The rows of A fall into several groups, and each row is roughly a mix of its group's hidden directions; one row fits no group.
A, 101 rows:
[[-34 -29  28 -11  25 -14   3  37  32 -16]
 [-40 -50  -8  20   9  30  15  19 -14   0]
 [-34  17 -14 -13 -19  35   3  17 -49  18]
 [ 40 -14 -37  20  25 -32 -14  -2  28 -14]
 [ 38  12 -11 -21 -15 -52 -11  -5  27  20]
 [ 11  21 -27 -16  27 -38   8  13 -14  47]
 [-38  -4   6  -2  -9  12 -15  38 -34 -43]
 [ -9 -61 -26   3 -38 -13   7 -12   6   8]
 [  0  51 -16 -12 -26  11  18  24 -39 -11]
 [ 23  49   2  21  13  25  -2 -29 -36  -3]
 [ 23  31 -14   0  57 -21 -28  12   2   2]
 [-18   8  20  38 -25  23 -24 -22 -13 -42]
 [-38 -17 -14 -19 -30  30  11  -6 -43  16]
 [ 36   2 -48   8   1  20   2   3  23  42]
 [ -9 -11  -1 -40  15 -54  24   2   7  27]
 [ 26  27 -36 -10  13   7 -11 -55  -4  14]
 [  9  15 -11 -24  53 -20 -14  15 -41  -1]
 [-34 -16 -47 -13   0  28  -9   4 -36 -20]
 [ -6  34  30  21   1  24  -6  41 -38  -9]
 [ -5  10 -43  23  27  12 -25 -49   6  -3]
 [ 13  -9  49   0  22 -37  -9 -12  12  39]
 [ 42 -14  -6 -36   6 -35 -18 -23  31   4]
 [ 17 -35  30   6  11 -23   0 -32  38  28]
 [ 15  13  22  -2   5  -4   9 -20   9  70]
 [  8 -15 -59 -24  26 -18 -26 -17  -4 -11]
 [  1 -19 -45   7 -53   2  -9 -22 -17  19]
 [ -7  39  43   2 -31   9  18  26 -15  26]
 [ 42  17 -11  35  40 -16 -12  -1  -3 -31]
 [  7  12 -17 -12 -18  20  25 -30  -8  59]
 [-13  -8  16 -44  36 -45   9   9 -21  -6]
 [-48  -4  27  20 -24  31   5  15 -33  -5]
 [ 12 -27 -17 -25 -47 -32  -1  13 -34  -8]
 [-37  45 -14  22  15  13  10  37 -16  12]
 [ 40  18 -21  -5 -41 -44 -13 -10  -6   3]
 [ -2   6  13 -70  -1 -19   2 -10 -28  -9]
 [-11 -55  -5  -1   2  13  -1 -39  20  34]
 [-20  39  29 -15  48  23  -1 -21  -7  -8]
 [-28 -10   2  12 -16 -30 -18 -56   1 -28]
 [ 15   9  -2  61 -23  29   9  11  13  24]
 [ -1  18  64   7 -23  23  19 -14  15   0]
 [ -4  40  13  13  24 -13  10  52   8  28]
 [-33   7  38  28 -19  44  22   2 -14  -7]
 [-32  17  36 -29 -24  30  16  -1 -30  16]
 [-17  10  40  -8 -51   3  26  15 -29   3]
 [-21   5 -16   8 -12 -52 -11 -51  -2   5]
 [ 29 -24 -39  10  -7  34  -9 -28  36  -1]
 [ 39   5 -36  16   0  44  -2  15  18  27]
 [-23   2  -4  30 -12  37   6   5 -52 -25]
 [-26  28  20   6 -20 -41  24  18 -10  39]
 [-27  29  14  12 -19  50   8 -23 -19  26]
 [-15  -5 -12  11 -37 -34  16 -32  31  34]
 [-21 -10  25  21  25   4 -34  39  15 -35]
 [ -4 -37  -8  27 -28  20   5   6 -50 -22]
 [-23  -4  29 -40  25 -44  14  15 -19  -4]
 [ 15  22  50 -12  -7 -37  14  -4 -15  33]
 [-41  -4  40  -9 -15   9  -6  22 -41  21]
 [ 48   6  -1 -31  -7 -29 -22 -36  15 -10]
 [ 11  -9  57  -4   1 -35   6 -15   7  37]
 [-38   9   6   1   2  -7  21  17  48  42]
 [ 43 -36  -9  -4 -42 -31  -9 -14 -13  -6]
 [ 13   4  54  21 -48   6  21   2  -1   5]
 [-38  24   6  -9   4  -2  15  -4  53  34]
 [ -2 -13 -52   9  24 -14 -29 -38   3 -18]
 [ -8 -40 -27  38  13 -16 -13  16  39 -12]
 [  7  21 -56 -18  -1  19  13 -21 -25  29]
 [ 19 -35  -8 -20   5 -40  -1   8  43  29]
 [ -6  20 -36  22   1  28 -16 -53 -10  13]
 [ 21  51  36  16  14 -10  -4  26  16  23]
 [  9  23   8   0  -4   7  26  54  -2  45]
 [ 21 -31 -35  40  -2 -30 -17  14  -1 -27]
 [ -3   3 -33 -38 -23 -50 -15   4  24  -7]
 [  0  25 -16  38 -41  -1   9  -2  14  46]
 [  7   8  -1  34  59  -1 -10  -1  34 -17]
 [-50 -17  31 -11 -36  18  11  23 -16   7]
 [ 23  35  52 -15   2  16  -4 -32  13 -17]
 [ 34  23 -32   8  13 -18   0   7  17 -53]
 [-15 -15 -65  -6  15  31 -13  -8 -10 -11]
 [ 15   2  24   2   0  54   9  50  -1  -8]
 [-20  50   2  20   7  -8  14  45   3  27]
 [  7  -2 -18  -5 -49  -4  -5 -10 -58  -5]
 [  5  -9  49 -16  48  20   3   5  30   0]
 [-33 -32  29  -5  -1  17  -7 -12 -10  53]
 [-17 -10 -50 -10  16  34  -8 -20 -14  36]
 [-25 -28   7  14  -2   7 -19  27   8 -59]
 [  8 -11 -44   6   7 -17 -24 -56  10  -4]
 [-13  -7  -5  34 -31   6 -22 -51  11 -28]
 [-11 -31  12  -8  44  -3  10  35  35  25]
 [-37 -18 -38  -9  16  22 -24  12 -33 -23]
 [ 11   3  27 -14   8  35  20  60  -3   4]
 [ -5  35  18   7   7 -22  15  41  29  38]
 [ 20  13 -31  -7 -45 -19 -16 -42 -15 -16]
 [-53 -31  -6   1  -1  37 -20  18 -22  -5]
 [  8   4 -24  14 -54  23   5 -21 -10  39]
 [-50 -24  -3 -33  33 -13 -16 -10  16 -20]
 [-39   2  32 -12 -15 -55  19  -4  -5   7]
 [-55 -32 -20  23 -16  18  22  12  -1  14]
 [ 21  40 -14  37  18  24 -10 -34 -25  -5]
 [ 14 -22 -47  26  15 -30 -25 -12  -4 -29]
 [-12 -45 -36  -1 -26 -31 -18   5 -20 -22]
 [ 49   7  17 -11 -31 -44  -5  -3  19  14]
 [-18  19  -8 -10  21 -60 -10 -19 -31   9]]
Which two rows in each list fit none of the groups? Every other row fits one group, some only roughly. Give them in the order they come.
- Z_352: [-33 -13  26 -14  10  20  12  22  52  21]
- Z_675: [ -3   8  27  53 -21  23   7  30 -29  -6]
- Z_403: [ 27  25   5   3  41 -35 -25  21  13 -29]
- Z_895: [ -9  11  13  -3 -30  -9  38  31  12  50]
- Z_392: [-12  28  37 -42  37   4   6  -9 -23 -17]
- Z_278: [-31   4  38  26  28  34   8  18  31   2]
- Z_298: [-37   5 -46   5  42  -3  -2  25   6  21]
- Z_639: [ 20  32 -40  -8  -6 -48 -14  12   6  22]
- Z_317: [-13 -23  44  24 -10  32   7 -20  40  -1]
- Z_723: [ 57   1  14 -21 -16 -27  21  26  11  16]
- Z_476: [ 16   1 -31   0  37  17 -37 -23 -21 -34]
- Z_250: [ 39  45  25  13   5 -28   5  20  25 -12]
- Z_467: [-17 -13  -4  25  35  19   6  54 -27   0]
- Z_535: [-11 -11  41 -12 -37  -4  24 -17 -17  42]
- Z_265: [-28  -5  39 -20   9  23 -17  44 -28  -4]
 -> Z_317; Z_265
- Z_850: [ 19  10 -53  -5   1 -44 -13  26  -7  15]
- Z_885: [ 58   6  16  -5 -26 -37   9  12  13 -18]
- Z_905: [ 14 -61 -25   2  -8  -9 -20 -35   5   3]
- Z_526: [-57 -11  44 -20   9  13   6  16   5  -6]
- Z_727: [-18 -10 -20  26  37  -9 -25  -1 -22 -48]
- Z_575: [-33  -6 -38  14  -8  28 -15 -40  16  25]
- Z_795: [ 14  28 -53 -15 -25  11  28 -22 -18  -4]
- Z_283: [ -7  30  -3 -10  -6  38   5 -39  18  44]
- Z_778: [ 10 -16 -15  -6  25   9 -34 -39 -11 -47]
- Z_647: [-15  44  32  20 -47   9  20  -4   0  10]
- Z_233: [ 43  15  26 -50  -8 -20  19  14  -8   9]
- Z_582: [-19 -70  13  -2 -15  -8   4 -23   5  -9]
- Z_353: [ 26  33 -33  -3   4 -48 -13  28  -1  18]
- Z_41: [18 21  9 38 -8 27 -4 18 54  8]
 -> Z_885; Z_905
- Z_307: [-12  22  19 -35 -42   7  22  31 -14  29]
- Z_159: [  0 -27 -35  -7  -9  -9  -4 -12  55  33]
- Z_440: [-13 -12 -12   0  45  -6 -40  21  -8 -42]
- Z_922: [-11 -18  13 -33  36 -21   3  16  52  -2]
- Z_677: [-12  19  28  24   2  26 -22  13 -37 -43]
- Z_797: [ 23 -22  20  -3 -23   4  13  44  -1 -48]
- Z_382: [ 18  18  21   3 -57 -26  13 -10  22  25]
- Z_983: [-39 -42 -38  -9  33  20   2   0   2  -3]
- Z_708: [  9  13  28 -34   0 -21   7  22 -48 -30]
- Z_933: [ 14 -35  14   2 -10 -25   9 -23  28 -51]
- Z_854: [ 31  -6 -11   1  46 -15 -16 -32  29  28]
 -> Z_307; Z_797
- Z_921: [ 43  17  34  19   3 -12  16  43 -11 -16]
- Z_548: [ 34 -38 -41 -17 -14 -30 -18 -18  -1  -1]
- Z_166: [-44 -26  -3  -2  20  48   7 -26   0 -19]
- Z_415: [-11  -1   9 -13 -17 -46 -16 -52  25  -4]
- Z_769: [  2   0  17  12  14  41 -25   5 -23 -54]
- Z_369: [-42  18   9 -20  45  24   0 -19  30  -1]
- Z_458: [ 17  36 -23  21 -17  -7  -8  16 -54 -15]
- Z_998: [ 24 -12  21 -31 -10 -19  -4 -36  49   8]
- Z_225: [  2 -12  -4 -23 -12 -26  37  10  35  46]
- Z_230: [  9  21  25 -51 -31  11  23  -6 -22  21]
- Z_719: [ 40  18 -41  30   2  -4 -13  16 -21 -32]
 -> Z_415; Z_719
- Z_849: [ -7   6 -11   2  27 -20 -35 -34 -35 -38]
- Z_706: [-25 -12  56 -21  -1   0  16  26  -8 -31]
- Z_397: [-16 -11   6   0  43 -25 -39  25 -17 -33]
- Z_347: [-10 -40 -24  -3  51  -8 -32 -14   6 -14]
- Z_700: [ 11  37  36   3  16   5  28  -4 -19  46]
- Z_133: [-17 -20 -36 -18  33  24 -20 -34  -8 -27]
- Z_739: [  2  28 -21 -10  24 -35  -2  36  23  38]
- Z_481: [-27 -13  -4 -17 -14  24   8 -19 -22  60]
- Z_666: [-10  27  29  10  48  11   8  44  11   7]
- Z_630: [-23  15  35   0  15 -50 -21 -12 -33   5]
- Z_586: [  0 -20 -29  14 -31   5  -9 -54  32  -3]
- Z_173: [ 61  -6  35 -15   1 -30 -12   3   9  -3]
 -> Z_700; Z_630
- Z_633: [ 24 -14  10  57  12 -12 -15  11  33 -25]
- Z_591: [ -5  46 -10 -15  11   1  -2  15 -55  24]
- Z_212: [-26  33   5 -12  38  33  -4 -39  14  15]
- Z_878: [  3 -21  39  23  -7   6  25  53  -7  18]
- Z_334: [  9  11   5  13 -24  28  27  44  17  40]
- Z_766: [ 21  27  -7  23 -38 -35   4  33 -23  17]
- Z_293: [-21   2 -44  21 -10 -10 -17 -51  21   1]
- Z_430: [-24 -37  14 -13  -2  31  10 -49  22 -14]
- Z_378: [ 27  42  43  13  -2 -26   5  26  17 -14]
- Z_492: [ 27  30  40  -1 -45 -11   8 -26  15   4]
- Z_914: [ 16 -32 -32  -5  26   5  -2 -42  33  24]
- Z_162: [  2 -15 -10  18  -2  24 -33 -42   0 -49]
 -> Z_633; Z_293
- Z_622: [  4  26 -22  48  27  32  -8 -28  16   6]
- Z_774: [ 44 -18 -37   5 -15 -41 -17  -1 -19 -17]
- Z_154: [-13   7  -2  -7 -59  19  32   8 -23 -26]
- Z_407: [ 10   4  28 -39 -13 -33  10  29 -36 -22]
- Z_669: [ -8 -24 -20 -25   2  -5  12 -41 -32  42]
- Z_585: [  0   3 -31  35 -30 -11 -11 -50  16  17]
- Z_443: [ 31  -4  -3  33  44 -13   0  16  44  -5]
- Z_28: [ 31  -4 -56 -25  20  12   1 -25 -14  15]
- Z_238: [-17  25  22 -25 -45   2  31  -5   5  36]
- Z_984: [ 19 -11 -40  44 -40  14  -3 -12   5  21]
- Z_971: [-17 -34  33 -40  14  -5  10  -1   4 -44]
- Z_355: [ 34 -29  35  18 -40 -14  16  24   0  12]
- Z_609: [  0  13 -14  50  33   5 -22 -16 -23 -34]
 -> Z_28; Z_238
- Z_477: [ 10   9  51 -39  -6  -2  25  36   5   9]
- Z_228: [-42   5 -49  -1  39  19   0  14  -7   4]
- Z_400: [  6   1   3 -39  51   9 -15 -25  35 -10]
- Z_722: [ 42  26  15   2 -15 -43  -2  34   0  21]
- Z_618: [ 25 -11  25  15  32 -22 -10 -15  47  27]
- Z_196: [ 32  20   5 -26  56 -19 -14  19  14   5]
- Z_741: [  1  15 -12  -9  -1 -26  26  19  10  64]
- Z_841: [ 19 -47 -39 -17  23 -32 -15  13   6  -1]
- Z_499: [ 38  -1 -18  33 -23 -24  -8  18 -36 -26]
- Z_319: [-14  -7  19  17 -45  19  18  29  18 -41]
- Z_597: [ 28  27  15  28 -24   6  16   3  54  10]
- Z_454: [-15   1 -28  -4  33 -16   1 -31  55  -2]
- Z_643: [  0 -32   5  12   4  11 -44  27  -2 -49]
- Z_879: [  2  -5 -33  41   3  23  -4 -17  45  28]
- Z_84: [ 24   7   4   0 -56 -34   5 -16  26  22]
 -> Z_454; Z_643
- Z_219: [-20 -33  48   6  12  38  22   1  20   6]
- Z_934: [-29 -48   8  -4  18  14  19   9  42  21]
- Z_968: [-24 -22  -5 -17  16  38  -5 -50   5 -27]
- Z_239: [ 20  27  -3 -23  26 -18 -13 -23 -45 -31]
- Z_26: [-34  27   1   0  17  39  18   4  17  46]
- Z_887: [ 46  20 -10  12  52  10   9 -12  16  20]
- Z_593: [ 35  49   1 -25   9  13   9 -34 -10  21]
- Z_498: [ 17   6 -26  23  41  21 -23   1  45  12]
- Z_268: [  1  52   9  24   4  21  -8  48  12 -10]
- Z_690: [ -4 -15  -7   2 -53  18  15   6  23  47]
- Z_589: [ 52  17  23 -16  24 -24  16  23  27   1]
 -> Z_26; Z_887
- Z_902: [-21 -16  -4  53  35   0 -11  18  20 -28]
- Z_995: [ 53   9  18 -13 -33 -17 -11 -34 -10 -17]
- Z_491: [ 10 -10 -41  52 -17  18  -4 -11  19  27]
- Z_54: [-28  -1  -4 -42 -28   0  -7 -29 -46   0]
- Z_333: [-15 -46  38 -14 -14 -20   2  25  31  15]
- Z_903: [ -1 -43 -22 -19  50  11 -16 -18   6 -20]
- Z_684: [-44 -24  -9  -5  31  45   1 -23   3 -14]
- Z_187: [ -1   8 -25  36 -16  33   0 -27  26  41]
- Z_81: [-22  17 -19 -27  12  -4 -12  15 -63   0]
- Z_540: [-16 -51  19 -19   2 -35   0 -23 -19 -25]
- Z_818: [  0 -12  10 -11 -45  45  12 -30 -12 -27]
- Z_942: [-14  40 -25 -23 -19  19  12  12 -49   3]
- Z_61: [ 39  32 -10  10   6  13  15 -13  38  39]
- Z_928: [-54 -28  26   1  21   6   0  15  36  -2]
 -> Z_333; Z_818
- Z_197: [-22  29   8  49 -36  -2 -20 -24 -16  -7]
- Z_925: [ -3  73   1   2 -15 -25   0   2   9  13]
- Z_768: [-18  12  35  18   8   4  -1  21 -49 -38]
- Z_579: [ 51   4  -6 -23  37 -30 -28  13  -1  -4]
- Z_545: [-13 -24 -27  -1  45   8 -31 -27  -5 -33]
- Z_362: [ -5 -55 -39   1  32  -8  -1  25  -8   3]
- Z_711: [-23 -55  14  14  15   6 -29   1  29 -21]
- Z_177: [  8  10  39 -22 -33  43  22  16 -19 -12]
- Z_480: [-10  29 -26  27  -1 -36 -25 -39 -23   5]
- Z_64: [ 11   2   5   2  -1 -41  -6  14  -5 -66]
 -> Z_545; Z_177
- Z_234: [-28   5  43 -18 -13 -33  32  31  -6  13]
- Z_341: [-24  17   0   7   7 -47 -23 -39 -32 -15]
- Z_750: [-36 -42 -39   7 -36  -4 -17  -9  -7  -1]
- Z_613: [  0  -8  33   7 -31  39  26  39  23   3]
- Z_844: [ -3  16  -2 -13  66 -11 -14 -21  11 -26]
- Z_982: [ 50  29 -20  38   5 -23   1  20   5 -13]
- Z_809: [-24   7  -2  38 -42 -16  -8 -45  11   1]
- Z_426: [ 35  -3  51 -24  -4  -2  -3 -29  32  -5]
- Z_207: [-37   7 -35  18  22  11   1  43 -28   8]
- Z_361: [  7 -37 -13   4 -19  25   1 -39  45 -16]
- Z_950: [-16 -17  -7 -22  24 -31 -19 -45 -11 -35]
- Z_423: [ 35 -25 -19  -7   1  52   8  15  34   2]
- Z_203: [  0  -8 -32 -43  32  18  -7 -31 -16 -29]
- Z_310: [  2  34  50 -42  14  10  14   7 -18  -3]
 -> Z_982; Z_203
